Rows are one point carried round by a steady rotation, each followed by how many steps it has turned.
The counts run from 0 to 930.
[-25  -7  -1  23   6  36  10  13   9 -14  34  22 -30 -29 -29  -4  11 -13
 -26   9   9  -3 -33  29  24   3  33 -16  -2  -9  20 -25  14 -30   8  -8
  -3 -20  10  23  17 -12 -25  -4   5   2 -14 -24   1  -9  10 -20  22   5
  -3 -21   2 -29  17   5  31 -16   7 -16  15  14 -30  13]
63
[ -8 -18  -5   8   7   1   3   5  22  15  45  18  -5 -35  -9 -20  11   0
  -8   1  -1  18 -22  11  16   6  33 -27  -6  20  29  -1  -2 -35   5  -4
  17 -24  -6  27  -9 -14 -12 -20 -25 -22 -28 -26 -27  10  13 -11  25  -2
  16   9  -4 -37   5 -12  34 -27  19 -23  11  29  25  19]
631
[-15 -16   7  -1   4  27  22  -5   5 -13  41  22 -12 -26 -34   2  19  -4
 -40  19   0  10   4  10  16  32  34   3   0  -3  19 -10  20 -25  15 -17
  20 -12   3  23  18  14   9 -20 -11 -17 -18 -21 -15   9  16 -25  10  11
  -3  10  12  -1  -9 -40  41 -14  22  -4  14   7 -24 -21]
892
[ -8 -17   9  13   8  50  24 -26  11  15  39  34 -27 -28 -22   4  20   0
 -16  -5  12  20   0  -6  21   6  44   5 -29   7  -8 -12  21 -21 -11 -26
  16 -15  -9  13   5  12  26 -13 -20 -28 -27 -13 -16  14 -12 -13  12   4
  16  19  13 -10  -6 -25  21 -12  23 -10  -3   9 -24 -11]
0
[ -8  -2   1  16  -9  55  13  -4  19   6  24  24 -23 -34 -34 -12  17   0
  -9  -5   4   7 -32  14  23  -4  47 -15 -23   6   6 -17  18 -26  -5 -13
  -2 -28  -1  19  15 -10 -14  -7  -9 -12 -14 -11   1  -1   9 -19  17  -6
  19 -23   8 -42  21  -1  47  -7   2 -23   8  24 -26  19]
887
[-26 -12 -16  -3  -2  14  15  22  -8  12  25   4 -49 -27 -12  -9 -15 -15
 -31 -27  -4 -11 -24  14   1  11  28   5 -11 -18 -24   2  -1 -35 -18 -23
 -22   7  10   8 -20  -3   5  -4  -7 -10 -21 -40   3   3  14 -12  28   5
  -3  -6  12 -14   7   4  25 -25  35 -17  28   3 -29 -42]
855
[-14  -9   8   0  10   8  20  14  -2  -7  54  36 -10 -38 -28  -1   7   1
 -28  12  -4  -4 -12  37  33  20  28 -12   0   5  26  -3  14 -37  14  -6
  18 -29   3  21   5  -6 -17 -16 -11  -9 -11 -43  -6  14  18 -17   2  12
   1   6  18  -4   7 -16  27 -11  23 -22  18  27 -14   3]
792
[ -9 -15  -9  27   9  32   6 -19  23  19  42  11 -32 -17  -5  -4   7 -21
 -15   7   8  25  -9  -3   5 -10  27 -12 -30  12  16 -23   5 -34   1  -7
  12  -1  -1  27   5 -10  17  -3 -20 -17 -28  -5 -43 -10 -13 -16  45  -3
   3  20 -23 -29  -4 -18  19 -38  20  -8   8   9   2  -4]
281
[-19 -12 -22  18  10  28   6  -5   8  20  44   2 -43 -24   2 -17  -6 -27
 -19  -6   4  11 -14   7 -14  -2  28 -15 -19   4   7 -15  -2 -44   6  -7
  -4  10   7  26  -1 -12  19   1  -6  -9 -19 -17 -36  -9  -8 -10  45   4
 -13  21 -13 -17   0 -17  13 -39  24 -12  17   2   3 -33]
569
[-23 -15   7 -12  -4   8  19  17   8 -11  41  26 -14 -38 -26  -5  13   7
 -24   3   0   4 -16  36  28  21  32  -9   4  -6  21   2  15 -25  11  -8
  18 -36  -6  16   1  -3 -22 -23 -15 -11 -20 -38   1   8  25 -14   6  12
   8  -8  16 -16   9  -2  41  -5  32 -21  21  26 -10  17]
742
[-29 -19   0  -1  -1  15  17  10  -3 -12  42   9 -29 -21 -22   1   3 -13
 -44   8  -1   8   1  11   0  30  26   1   7 -15   9  -5  11 -32  22 -13
   4   5  10  22  11  10   7 -18  -4  -9 -13 -30  -9   3  22 -29  24  16
 -13   9   8  -5 -18 -28  38 -19  35  -1  26  -7 -15 -32]
17
[-33 -17  -3  15   1  11  33  11 -13  13  23  34 -34 -22 -18  -5  25  -2
 -48 -11  -8  -7 -37   0  -2   7  30  -4  20 -20   4 -16   4 -13   1  -9
  -4  -1  12   8  -9   6   6 -13   3  -9 -22 -34   8  16  15 -32   3   1
   6 -11  12 -10  -5 -21  34 -17  29  -5  41 -17 -25 -19]
652
[-17 -22  -9  24   8  12  26 -14  13  38  27  26 -26 -28   1 -13  24  -4
 -24 -13   1  16 -39 -25 -12  -5  33 -11  -5  15  12  -4  -7 -19  -3 -11
   7   3   2  10 -18  -2  22 -21 -14 -30 -31 -11 -26  10  -4 -20  24 -12
  19  13  -9 -33 -10 -28  23 -25  24  -2  29  -8  14  -2]
432
[-24 -34 -11  21   6  29  10   2   9  -4  35  21 -35 -16 -19   0  23  -3
 -40   3   1  -7 -28   2   7   7  30  -8   5 -22  31 -33  19 -21  20   0
   4   2   2  37  13  17   6  -5  -8  -9 -26 -14 -14   4   6 -24  24   9
  -9  -3 -14 -11  -5 -28  20 -28  22   4  22 -19 -16  -4]
213
[-18 -20 -14  16  -6   7  21  -2  16  30  15  16 -29 -30  -7 -11  21   2
 -14 -28   3  18 -42 -13   0 -14  39 -12 -16   6  -5  -1 -11 -12  -7 -11
  -2 -13  -7  10 -20  -6   1 -17 -20 -21 -34 -14 -14   1   2  -4  35  -6
  26  -4  -9 -45   3   7  32 -16  31 -11  26   0   5  25]
481
[-24  -4  11 -10 -14  24  31 -12   3   2  24  18 -18 -38 -29  -5   9   2
 -25  -6   6  27  -2   5   7  21  47  11  -6   9 -17   9   4 -22  10 -31
  10 -15   1   7  -3   1   8 -32 -17 -21 -16 -24   3  10  17 -11   9   8
  25   4  24 -26  -4 -16  51   3  33  -9  13  10 -18 -13]
346
[-16  -4   0  16   9  13  21   3  15  22  17  17 -44 -12  -8   4   5 -22
 -31  -9   8  13 -18   3  17  -9  29   0 -33  -7 -25   2  -4 -16 -45 -21
 -17  -7   5  -5 -17 -17  19   3 -22 -18 -30 -19 -21  -6  -7  -8  30 -12
  31  -7  -3 -35   5   6  25 -15  25 -17  21  21 -27  -6]
328
[-44   1   7  11   4  12  33  23  -5   0  15  21 -31 -18 -24  -2   7 -21
 -52   6  -1   2 -21  13   4  10  30  -1   3 -18  -1  -8  -5 -16  -6 -13
 -14  -8  20  -1   1 -14   3 -11   3  -3 -19 -38   5  -1  20 -30  12   1
  15 -17  13 -21  -3  -4  45 -11  25 -12  43   5 -36 -21]
116
[ -5 -27  -8   2  16   0   7  10  25   9  43   9 -17  -8   8   5   6  -3
 -35 -11  -7   6  -4   4  18  15  10   2 -30   2   9  -1   9 -30 -29  -8
   6   3 -12  26 -11   9  19  -6 -37 -29 -40 -19 -49   6  13 -16  28  -1
  11  17 -13 -16  -4 -23   9 -40  38 -14  17  17  -1 -18]
426
[-13 -13   0   4   7  -2  28  -1   0  35  23  29 -24 -27  -3  -3  10   4
 -27 -26  -5  14 -22  -7  10   2  30   2 -18   9 -17  19 -10 -21 -34 -22
  -2  -9  -2  -6 -34   0  23 -13 -27 -33 -36 -29 -17  19   5  -7   8 -10
  32  12  12 -24  -2 -13  28 -14  40 -16  23  13  -7 -12]
923
[-19 -19  -3  10  -2  -8  33   3   4  34  23  30 -28 -32  -6 -10  16   0
 -21 -20   4  23 -43  -6   3 -13  40 -12  -5   3   7   8 -10 -16  -8  -7
   4 -20  -6   0 -30  -8   6 -21 -14 -22 -32 -24  -3   5   4  -2  20  -8
  30   4   5 -39   1   8  32  -6  37 -15  35   5  14  22]
532
[-30  -5 -13  33   6  29  26  -7  11  24  25  12 -49 -23  -3  -9   6 -37
 -31  -3   9  22 -25  -2  -6 -20  36 -11 -20   0  -5 -16 -10 -25  -5  -9
 -11   3   7  -2  -8 -16  23  -2  -3  -9 -26 -14 -16 -15 -14  -9  43  -3
   8   7  -9 -32  -1   0  22 -22  25  -6  27  -7  -6 -11]
669
[-17 -14 -15  17  17  -1   2  10  14  10  49   4 -22 -25   0 -14  -2 -25
 -24  12   2   9 -21  16   3   7  14 -23 -10  10  28  -9  -7 -44   3  10
   7 -10   5  25   1 -22 -10  -7 -16  -7 -25 -32 -41  -7   8 -11  43  -6
  -4  13 -19 -34   3 -10  22 -38  22 -20  23  25  11  -4]
571
[-21 -28   9  15  -2  24  33 -16   2   3  30  44 -16 -26 -25   1  28   9
 -29  -2   0  13 -19  -7  12  10  43  -3   5  -6  16 -11  14 -11  15 -17
  22 -15 -12  14   1  18  18 -26 -15 -30 -28 -13  -6  18   7 -20   2   3
  17  11  12 -10 -16 -32  32  -7  35  -1  22 -12  -7   4]
543
[ -2  -6  -5  10  13  14   9  13  18  25  21  16 -29 -13   2   0   4 -10
 -29 -21   2   3 -30   3  19  -1  17 -10 -35   5 -11   1  -3 -28 -54 -11
 -15  -9   1   8 -19 -12   8   7 -30 -22 -33 -23 -27   5   0  -7  24 -12
  26 -14  -6 -38  18   3  19 -34  26 -22  14  34 -20 -13]
378
[-37 -20  -9  23   8  24  21   1   3  -3  29  14 -41 -15 -14   0  13 -30
 -44  13  13   6 -20   7  -4  -1  29 -10   0 -16  17 -26   0 -18  12   1
   4  10   9  19  11   1  15  -6  -8  -5 -30 -17 -19  -9   0 -29  38  12
  -7  11 -12 -19 -14 -17  20 -24  24   2  32 -24 -18 -12]
611
[ -5 -14  -1  23   8  41  12 -20  16  13  51  27 -19 -35 -24 -12  14  -4
  -6   8   9  20 -16  12  19  -2  40 -15 -27  18  23 -17  16 -36  17 -11
  18 -27  -8  20  12  -4   7 -13 -14 -17 -21 -12 -26  -1 -12  -6  25   6
   3  18  -4 -21   4 -13  24 -19  11 -16  -2  14   6  14]
341
[ -7   2  24   2  10  16  21   9   8   2  29  41  -5 -21 -23   0  11   2
 -33  10  -2   2 -13  23  31  25  35  -8  -9  11  14  -2   7 -26 -12 -11
   8 -33   4  10   5  -8  -6 -10 -16 -17 -16 -27 -14  16  15 -32  -6  -6
  25 -10  17 -23   9 -17  45 -11  14 -21  15  47 -22  -3]
445
[ -2 -14  -1   9  -3  36   5  -4  26  14  19  26 -19 -26 -16  -7  14  12
 -10 -27   4   5 -29   6  26   2  38  -6 -35  14  -7  -4  19 -23 -35 -19
  -2 -24  -9  18  -6   1  -4  -7 -33 -25 -24 -11 -16  14   6 -12  10 -13
  30 -19   5 -41  18   1  33 -20  11 -19   4  30 -16  13]
488
[ -7  -6  -5  12  -3  25   6   0  16  13  38  23 -10 -39 -17 -21  10   1
  -6   1   5  14 -25  12  13   3  36 -25 -16  23  24  -6   2 -36   7  -5
  16 -28  -1  20   5 -20 -22 -16 -18 -19 -14 -18 -17   2  10 -11  22  -2
  14  -5  -1 -42  11  -6  42 -21   6 -22   8  33  14  16]
292
[-22 -15   8 -15  -7   1  23  20   2  -8  30  23 -19 -35 -30  -6   5   6
 -30  -6   3   4 -18  26  28  18  36   4   0  -8   1   6   9 -23   2 -20
   5 -25  -6  14  -5  -2 -20 -21 -18 -15 -18 -41  11   8  31 -13   7  13
  14 -17  24 -22   8   7  46   1  35 -20  23  23 -20   5]
743
